a = (1.06, 3.73, 5.39, -5.03, -6.45)
The last entry is -6.45
Find the third entry from the right.
5.39
Find the 2nd entry from the right.
-5.03

Questions about the array below. Indices start at 1.
1) The entry in the bottom-right corner?
2) The entry in the top-right corner?
3) The entry in row 2 and column 1?
4) The entry directly above 147?
5) The entry just right of the largest entry?
6) The entry directly above the largest entry?
7) The entry at row 2, column 2?
8) The entry directly above 150?
112  106   82  162  119  114  153  136   86   61  129  119   92   86  116  105
143   93  151  123  120  135  138  173  199  134  150  147   87  120  142  128
1) 128
2) 105
3) 143
4) 119
5) 134
6) 86
7) 93
8) 129

arr = [[-114, 49, -427, -244, 2, -76, -241, 267, -54, -205, -177, -237, -307, 101, -58, -76], [-164, 163, -48, -417, -2, -34, -94, 397, -82, -97, -106, -216, 14, 10, -164, -202], [295, -214, -162, 352, -354, -199, -12, -666, 3, -196, 358, 291, -37, -37, 230, 393], [66, -344, 332, 20, -26, -80, 584, -128, -13, 39, 511, 373, 183, -193, -108, 349], [-275, -179, 312, -245, -538, -384, -87, -209, -21, 145, 24, -94, 28, -196, -340, 316], [-13, 271, 282, -302, 6, 69, -42, 238, -312, -47, -18, -24, 168, 121, -13, -312], [-88, 98, -47, -144, 64, 28, -158, 198, -276, -110, -150, -131, -287, 157, -6, -91], [-111, 200, -206, -169, 37, 4, -356, 272, -10, -3, -335, -252, -77, 198, -6, -306], [36, -128, -70, 409, 252, 119, 74, -21, 551, 487, -187, 71, 87, 92, 81, 102]]
Give the entry just right of -144.
64
The third smallest entry -> -427
Give the 2nd largest entry.
551
The entry just left of the smallest entry is -12
Give the 3rd largest entry.
511
Give the entry just left of -34.
-2
The first entry in reading order -> -114
The fourth entry in reading order: -244
Give the largest entry.
584
Give the entry just left of 291.
358
Give the entry just right of 487.
-187
Give the entry just left of -287.
-131
The 2nd smallest entry: -538
Give the entry just left of the largest entry.
-80
Give the entry just right of 373.
183
Give the entry just left of 230.
-37

4.26  -5.07  -4.14  1.64  -2.89  2.83  -4.28
-2.34  1.87  -3.72  -3.08  2.47  -0.46  -2.08
-5.62  -2.08  4.95  0.36  2.04  -6.17  -3.85
-3.89  -6.50  0.08  5.43  -4.55  -2.53  -0.79
-4.47  2.96  0.39  -1.95  -5.98  -4.58  -0.11
3.87  0.18  6.49  -4.76  -4.60  -1.86  -3.10
4.14  -3.40  -5.68  -3.22  -5.92  2.13  -5.28
3.36  -4.09  -5.79  0.79  -2.84  2.25  1.02
-1.89  5.46  2.34  5.82  1.07  2.15  3.24
-1.72  1.36  0.59  2.92  6.24  1.96  -1.81
1.21  3.19  -3.94  2.15  5.77  -1.27  -2.29
4.24  -0.45  -5.02  -0.41  0.29  2.03  -2.74
The entry just right of 3.19 -> -3.94
Read off the first entry, reading row by row.
A: 4.26
The last entry in the row that holds the largest entry: -3.10
The first entry in the row that holds the smallest entry -> -3.89
Read off the second smallest entry.
A: -6.17
Read off the bottom-left entry.
A: 4.24
The last entry, reading row by row: -2.74
Read off the top entry of the column that holds the smallest entry.
A: -5.07
Read off the entry directly above the smallest entry.
A: -2.08
Read off the minimum.
A: -6.50
Read off the top-right entry.
A: -4.28
The entry just left of -3.08 is -3.72
Read off the smallest entry in the first column.
A: -5.62
The smallest entry in the last row: -5.02
The third entry on the main diagonal: 4.95
Read off the entry directly below the largest entry.
A: -5.68
The last entry in the row that holds the smallest entry -> -0.79
Read off the top entry of the column that holds the largest entry.
A: -4.14
The second-last entry, reading row by row is 2.03
Read off the entry directly above -2.84.
A: -5.92
The entry just left of 6.49 -> 0.18
The 3rd smallest entry: -5.98
The entry directly below -5.07 is 1.87
Read off the entry just right of the smallest entry.
A: 0.08
The entry directly below -6.17: -2.53
The largest entry -> 6.49
The entry directly below 0.79 -> 5.82
Read off the smallest entry in the last column.
A: -5.28
Read off the entry directly below the smallest entry.
A: 2.96
The largest entry in the last column: 3.24
